The rows of R fall into 4 groups, and each row is roughly a mix of its group's hidden directions; one row fits no group.
R (137 x 10):
[[ 12  16 -15  13  -9   5  13   5 -11 -12]
 [  1   1  -8  18 -11  20  14  -1   2  16]
 [  8  13  -2 -22 -10  13   8  -5   4 -16]
 [  0   8 -21  -2  -4  22   2  -9 -12 -11]
 [-21 -20   5   2  -7   4  11  -1  14 -11]
 [  9   3   0   8 -16  -4 -10  -1 -10 -27]
 [ -5 -25 -18   5  -4   7  -1  -9  -8 -13]
 [ -9  22  -1  -4   6   0  -9 -21   5 -13]
 [ 19 -23   2   9 -15  10   7  -6   2  -2]
 [  9  -2  -9  -4 -17  13  24  -7  -9   4]
 [ 12  -3  -1 -10  24 -17 -13   4   9  -3]
 [ 10  23   8   3 -12   4   1  -6  16  13]
 [-17  -8   8  12 -12  -4 -15 -10  17   6]
 [  4  11 -16  -1 -14 -22  -6 -10   4 -12]
 [ -8 -22 -18   1  -8   8  12   3  -4 -13]
 [-16  -7  -5 -23 -19   5  -6   3  -3   7]
 [ -7  -1   7   2   3   8  -5   7  19  28]
 [ 20  -7   1 -14  -3  -6 -12  -8  21  -1]
 [-19 -12  14   7 -11  11  17  -7   0   5]
 [ -9  -8 -14  -2 -22  -5 -13  -5  15  10]
 [  6   4 -23  19 -18  -5   2   2   4   5]
 [ -4  -2  10   3   7  -3 -12   8  29  10]
 [ 11 -21  -7  -2   4   3  20  10   5 -13]
 [-24  -9  -9 -18  13   5  -3   6  -1  -3]
 [-11 -13   5   2  14   2 -15  12  19 -10]
 [-11  -1 -11  12  -1 -28   6  -3  -3  10]
 [ 25  -5  10  -4   7  -7 -11 -13  -2 -14]
 [-11 -16   7   6  18  -4  13  20   0   1]
 [  0  -1  -4 -12 -12  11  -7 -11 -25 -12]
 [ -3   5  -4   8 -13  18   5 -23   4  14]
 [ 13  18   6   4  -4   7  -5 -26  -7   2]
 [ -5  15   9   7  -7 -13 -12 -26   1   0]
 [ 27  11 -15  12   0   6   1  -1   2  10]
 [  4   3  -1  18 -20   7   5  -4 -23   1]
 [ 24   8  -6 -12  19  -2   1  -1  11   6]
 [-20 -16  -4  -6  -3  15   1  11  -9  15]
 [ -3  -2  -6  -4   3  18   8 -25   6  14]
 [  0  -8  -9   9   2 -29  15  -5   5   3]
 [-27 -12   6  -1   3  -5  -5  -4  10  16]
 [-17 -10  -9   1   2  -5  -8  20 -17 -11]
 [  2  -3  -6 -17  -5  -1   3 -24  19   7]
 [ -4  -4  16 -17 -15 -15  -8   2   7  14]
 [  2 -15 -11  24  -2  13   9  -2  -8   9]
 [ -4 -10 -20  19  -5  10  -3  -3 -18   3]
 [ 11  -6  -4  13  -2  10  13  -3  26   6]
 [ -1  -2   2  -8  -8  10  13 -11  29  -4]
 [ 13   4  -3 -12   1 -16 -16 -10  -4 -19]
 [ -2 -12 -12   6   3 -26  14  -1   5  11]
 [  4   9   9  -9   9  25   7   1   4 -19]
 [ -2  19  -7 -20   6  11  16   9  -7   1]
 [  5   0 -22  15  -6  20   7   2  -5  10]
 [ -3   3 -22   3 -14  16  -3 -18   7  -2]
 [ 12   0   4 -12  15 -21 -12   7   5 -13]
 [ 30   8 -13   2  12  -3  -2   7  -5   4]
 [ 17  -5  -5  -5   3   1   0  -8 -11  28]
 [ -8   0   0  -4   1  32  -8   5 -12  -6]
 [ 19   5 -10  13 -13  -1   4  -9   3 -20]
 [ 21 -11  17   2 -16  -9  -8  -7   7   3]
 [  5   9  23  -2   2  -6   1 -16  14  15]
 [  2 -13 -17   5  -4  -1   3  -3   4 -29]
 [ 14 -14  12   7 -11   1  12  20  -8   2]
 [ 12  -7   7   3 -14 -10 -13 -22   6 -10]
 [ -1 -25  17  -2   7   5  -2  -8  -5  16]
 [-17 -13   9  -8   2  -4   1  -9  24 -10]
 [ 15  -8   8 -12   4 -11 -13 -17  13  -9]
 [-15   7   4  -1  -3   2  -5 -24   6  20]
 [ -1 -11 -15  -5   2  21  -2   3  -5 -22]
 [ -1 -11   2  21  -5 -11  -3  22  -5 -10]
 [  0 -10  22  -3  -7   5 -21   4  10  12]
 [-11   2  -5  10  14  -9   0  23 -18   2]
 [ -1  -4  -5   2 -13  -6  -3 -24  23  -6]
 [-13   2  -7 -13  -7  21   2   1 -19  11]
 [-11  12  19  11  -4   4  -1   1 -14  19]
 [  0 -25  -8   3  -8   3  -1  -4  -4 -24]
 [  3 -10  14 -16   6   8  -5  24  -4   9]
 [ -2  -4 -20  -4   7 -15   1  -3   0  25]
 [-14  -2  -3  -8  -3  -9 -13   6  22 -17]
 [ -8   9  -1   0  17 -16  20  -6  12  11]
 [ -1  -7  15   8  11 -18  10  14   8  16]
 [  0  17  -2  -9  -5  14   3  -7 -25  11]
 [ 23   8 -11  -1  -8   0   8  -6   2 -22]
 [ 14   6  18  -7   9   0  20   6  15   0]
 [-15  10 -18  14  -3   1  15  -8  -8  12]
 [ 10  -7  -5 -13  20 -14  -4  14  -9 -11]
 [  4   1  -6  -6   0  -4  30  -9  -9 -14]
 [-10 -17   0  -8  10  -9  -6  19   3  17]
 [ 18  -5 -18  15  -8  -2  12   1  -6 -16]
 [ -6 -11  24  -5   1   3 -18   3  -4  16]
 [ -5  11  12  -2   2  -7  -5   2 -10  30]
 [  1 -23  21  -3  -6  11  -8  -2 -12   8]
 [  0 -14  18   1  14 -20  -5   1  13  -6]
 [-19  11  -4  15   2 -18   9 -12  -9   2]
 [-12  26  -5 -13  12  -4  -3   7  -8  -3]
 [ 10 -17 -21  -1  -7 -11  -5   1   2 -18]
 [ -8  21   2 -23  -4   1 -16  -2  -6  -2]
 [ 19   0  -5   0 -10  -6  -3  -3  13 -26]
 [ -6  -9  -7 -10   4   5   9   7  29 -11]
 [  0  22   0 -18  14   7  -7   5  14   5]
 [-12   5 -12  14  -5  -1   2   3 -19 -21]
 [ 13   5   0  18 -11   2   1  -8  -2 -25]
 [ -9   0 -15  -1  14   8  21  14  -5 -12]
 [ -3   1  -5  16   1  -6 -10  -2 -12  28]
 [-15  -8 -19   1   2  21 -10   1 -10  -8]
 [  8 -12  -5  25   8   0  -8 -10  -9 -13]
 [ 14 -13 -11   5   6  -4   5  22 -15   8]
 [ 21   1   6 -10   4  -4  13   9  17 -13]
 [  4   1  -2   3   3 -10  20   1 -27  -7]
 [ -1  10 -16 -13   6  -4   2   6  -5  27]
 [  7  -6  -1   6 -10  12   2   5 -11 -29]
 [ 10  -1 -10   5  -6 -11   3  -8  12 -28]
 [ 20  -7   9   5  -4   1  -2  -2   1 -28]
 [ 25  -5   3 -12  -3  -2   2   9  16 -14]
 [ 12  -2  -5  -3 -18  -1   4 -16 -20 -13]
 [-22   2   7 -10 -19   1  -3 -12   7 -13]
 [-15 -14 -17   5   5 -14   2 -15   2  14]
 [  2 -17   3  -8  -8  -4 -14   8  17  19]
 [ 17   9  -6   5  12   2  -4  -4  20  18]
 [ 16 -20   8  -3  -2   0  13  17   6  13]
 [ 10   8  -8   5 -17  17  13 -10  16   2]
 [-15   7   0  -2  12  22   6  15 -10  10]
 [  2  -2   7  12 -27  -4   3  -9   0 -18]
 [ -9   6   1  -6   1  15  14  26  -9  -3]
 [  9  19   6  -7 -11 -13 -17 -15  -5  -1]
 [-15 -10  12   2 -14  -2  12  13 -11 -16]
 [-17  12 -17  -9   1   1  15  -8   2  16]
 [-21  -5  -5   7  16  -6  -3  14 -17   9]
 [-10 -10  -1  -3   1 -10  -4  22  14 -19]
 [ -3   3 -16  -2  -1  10  20  17 -12  12]
 [-20 -14   8   2  -5  13  20   7   8   2]
 [-18  -2  11 -13  14   0  -6  20  10   6]
 [ 12  12  -3  -9   6 -13  -7 -22   6 -13]
 [ 21   3  22  -8  -3   8   1  -6  14  -8]
 [ -1   8   7  12  -8  12   6 -14  15  21]
 [  5  22   1  15  11   2 -12  -8  -5  17]
 [  7 -17  -7  14  -3 -10  17   3  17  -9]
 [ -5 -12  -7  -5   4 -10  16  12   7 -23]
 [ 11   7   2  11   3   9 -13 -17 -21  -8]]
In each list below, two rows fit none of the groups, and each other row fits one group, some only roughly. Which are they? Name them in the order they come.
- Q_471: [ 13  15  16  -3 -10   6  16 -14   0  10]
- Q_495: [  9   9 -15  -2   0   0 -18   1 -16 -19]
- Q_64: [23 -9  5 -9 -5  4  3 22  8 -5]
- Q_278: [ -8  -5 -10 -11  16   5  -2  12  23   8]
- Q_679: [ 3 19 -3 -8 -1 11 -5 27 -6 -5]
- Q_489: [  2   0   9  -5 -15   9   0  -4   3  31]
- Q_631: [-13  14 -15   0  -9   7  15  -9 -13 -11]
- Q_595: [-23  -7  10   7  11  -2   5  13  -5 -17]
- Q_260: [ 14   4  -8   5   4 -21 -10 -12   0 -19]
- Q_48: [  9 -24   3 -14  14  -9  -7   7   0  12]
- Q_119: [ 20   9   8  16  11  -6  -9 -11   8 -13]
	Q_495, Q_631
- Q_842: [  7  -1  12 -23   0   2 -17   0  13  12]
- Q_370: [-26  -4  -9   8   0  -3  18  -6   2 -11]
- Q_49: [ 10  -3   9 -26  18   4   0   8  -8   3]
- Q_546: [-7  0  0 18 12  5  5  7  9 25]
- Q_578: [ -7  15  11  25  -6 -10  -1 -13  -6  -5]
- Q_472: [ 6 16 21 -6  7 20  5  9 -1  4]
- Q_282: [  6   6  -4  -2  20  -9   4 -16 -11 -20]
- Q_735: [-16  -1 -14   0 -15 -14   2 -12   7 -17]
- Q_465: [-10  16   7  -8 -12  13   2 -18   6  15]
- Q_126: [ 17   5   9 -21  17   5   2  -2 -13  -5]
- Q_103: [  3   0   0  18  -3 -14  -9 -10   4 -25]
	Q_578, Q_735
- Q_123: [ 18 -11   6 -15  -2   7  -2 -14   5  19]
- Q_592: [ 12  18  -1   2 -24  16   2  -7   3   0]
- Q_367: [  6  17   4 -15  16   6   7  -6  20  -7]
- Q_219: [-17 -13  18 -16  -6  -7  -5   7   9  -8]
- Q_297: [ 2 -3 -9  4 -5 32 -6  7  4 10]
- Q_450: [  5  -6   2  15   0  17 -19  -9  15  11]
- Q_132: [-4 -8 -4 -3 20  4 28 -4  6  1]
- Q_5: [ 21   7  -9 -23   6  -8   1   0   7 -11]
- Q_476: [ 6 -5 -1 19 -9 18 20  8  0  7]
- Q_295: [ 17  19   5 -11 -11  -7   6 -12   4 -13]
	Q_219, Q_297
- Q_696: [ 15  -4  -6  11  17 -13 -11  19  -2  -1]
- Q_545: [  3   6 -14  15  -3 -15   6  16 -19   5]
- Q_102: [ -5  27  -7  -1  -4 -10 -19  -1  -3  -7]
- Q_117: [ 12 -20  18  10  -4  -5  16  -7   5   5]
- Q_250: [-11  20  -8 -17  -3  10  -7   3  13  13]
- Q_609: [ 23   4   7 -22   0   7   0 -11   2  11]
- Q_855: [-21 -14   7  -1   1   3  -6  21   3  13]
- Q_586: [-14  -6   6   9  -4   5  -4   8 -15  26]
- Q_543: [ 15  15 -12  -3 -15 -14  10 -12   7  -2]
- Q_4: [ 10   5  -5 -15  13 -18  14 -15   5   0]
- Q_338: [  5   7  16   7   9  -2  -8   6 -11 -26]
	Q_545, Q_4
- Q_875: [ 11 -16 -11   0 -20  10  10  -5  14   4]
- Q_792: [  5   0   6 -13   9  20  13   1 -20   8]
- Q_847: [ -2  -6   3 -25  -5   0 -23  11  -2   4]
- Q_666: [ 0 -8  8 -8  7  7 26  4 18  5]
- Q_744: [ 13 -23   7  12  -2  -9  10  -1  -9 -14]
- Q_373: [  4 -24   9  -6 -20   2  -9 -11  -5  -4]
- Q_964: [ 14 -19  -3   2  16 -20  -9  -3  -6   3]
- Q_791: [-17  -3  11  -5  19  -9  -2  20  -8  -4]
- Q_285: [ 23  -3   9  -5   6  -5 -13  20  -8  -3]
- Q_886: [ 21  21   4   7   4   0   7 -12 -15   4]
- Q_339: [  8 -10  19   3   4  -2  26  -2   8   8]
- Q_960: [ -1 -12 -11  22  10   3 -11  -9   3  17]
- Q_89: [  8  -5  -6  19   5 -11  15 -19   9 -10]
- Q_639: [24  1 -4  8  7 -9 -5 17 14 -6]
	Q_847, Q_89
- Q_388: [  3   8  19 -10   9  20  -2 -10  14   4]
- Q_725: [-17 -22  -1  -5  18   7  14   2  -3   3]
- Q_890: [ -6   0  -4 -27  14   9  15  10   0   4]
- Q_124: [ 21  17   8  -7  -4   6   5 -14 -12 -10]
- Q_358: [  8 -11  19 -18   9  -9  -7  -4  13   8]
- Q_166: [-18  18   5 -10   3   4  17  14  -5   8]
- Q_532: [ 18 -10  11   6 -10 -20   5 -13   9   0]
- Q_100: [-12  23   3  -9  18  14   9  -1   3   1]
- Q_151: [  7  -7 -18   6  -1 -22  11  18  -2   1]
- Q_142: [ 16  -3  27   5 -12   1   7  11   1   6]
- Q_714: [-17  -7  11 -15  -4   9 -15   7  -8  16]
- Q_759: [ 24   9  -1 -19   2   7   0  13  -3 -12]
- Q_423: [  1 -10   5   3  -6 -15   4  19  -9 -23]
- Q_468: [  9   8  -2   6  -6   4  -2 -18 -26  11]
- Q_201: [  3  17  10   2   6   3 -14 -10 -23   8]
	Q_358, Q_166
- Q_252: [ 11  -8  20   6 -14  13   4  11 -13  -8]
- Q_602: [ -2 -10  -2  -2 -10   7 -18  14 -10  22]
- Q_347: [  4   8  15  16   3  -1  -9 -10 -11 -22]
- Q_69: [  9 -19  -7  -4   1 -15  -8  15  -3 -18]
- Q_941: [  0 -11 -19  -4 -11  -9   7 -16  14  12]
- Q_418: [  2  13  -3  18  11  20  -2  -6 -14  10]
- Q_535: [ -5   6  -9   5 -12  13   0 -14 -25   8]
- Q_745: [ -2 -20 -19  -5   9   7  11  14   1  10]
- Q_569: [ 22 -11   0  -1 -24 -11   4   4   2  -4]
- Q_120: [-16  -5   5   0 -17   5   7 -11 -22  -9]
	Q_69, Q_569
- Q_547: [ -4   1  12 -18  16  -9  -9 -16  14   4]
- Q_503: [ -8  -1  20 -17 -10   3 -17  -1   0  14]
- Q_719: [ -6  14  13  -8  -4   9 -12 -19 -15  -8]
- Q_916: [  7 -18   2 -11  15  -1 -12  -8  18 -11]
- Q_788: [ 10  17  -2 -10  16   3  10  -9 -19   5]
- Q_994: [ 16 -12   0  -3   4 -17  10 -11  20   4]
- Q_18: [ 15  10 -22   6   2 -13   8  -9  -9 -10]
- Q_350: [  3 -20   4 -10  -5   8   9   2 -13 -22]
- Q_357: [ -5  -1   8   9  12  15   0   3 -15  24]
- Q_340: [ -8  15   5   7  -8  12  -9 -12  -9 -22]
- Q_325: [  3   3   6  13 -20 -17  -7   8 -18   3]
- Q_407: [  1 -11  -6  -8  -2  19  10  -4 -22 -13]
- Q_480: [  8  11   1   2 -13  19  15 -14   0  14]
	Q_719, Q_916
- Q_724: [-12  10 -10   1   8 -20  15  14   3  10]
- Q_346: [-10 -13  15  -3 -18 -18  10   6  -7  -3]
- Q_524: [  0  19  -9  -1  -7  -1 -20  -1  -5 -21]
- Q_786: [  3   4 -21  -5   5 -24   2   0  14  -8]
- Q_841: [11  0  5 -3  6 -2 23 24  5  2]
- Q_485: [  9  -6 -11 -23   1   5  17  13   5   9]
- Q_98: [ -6  15  -5 -18   1  -2   8   3  15 -21]
- Q_108: [-19 -11   3 -21   2   9  -4  16   5  -6]
- Q_180: [  2  -6  -6 -19   4 -13  -4   9   5 -25]
- Q_513: [ 14   1 -19 -18   0   0  20   2  -1  -7]
- Q_112: [ -2 -26 -17  -8  -4  -8  10   0  13   3]
- Q_944: [-22  15 -14 -16   3   3   0  13   2   4]
- Q_754: [  0  11  13  -2   9  10  -4  -6 -29   4]
- Q_967: [ 21 -10  -6  -5 -13 -16  -4 -15  -3   9]
	Q_346, Q_967
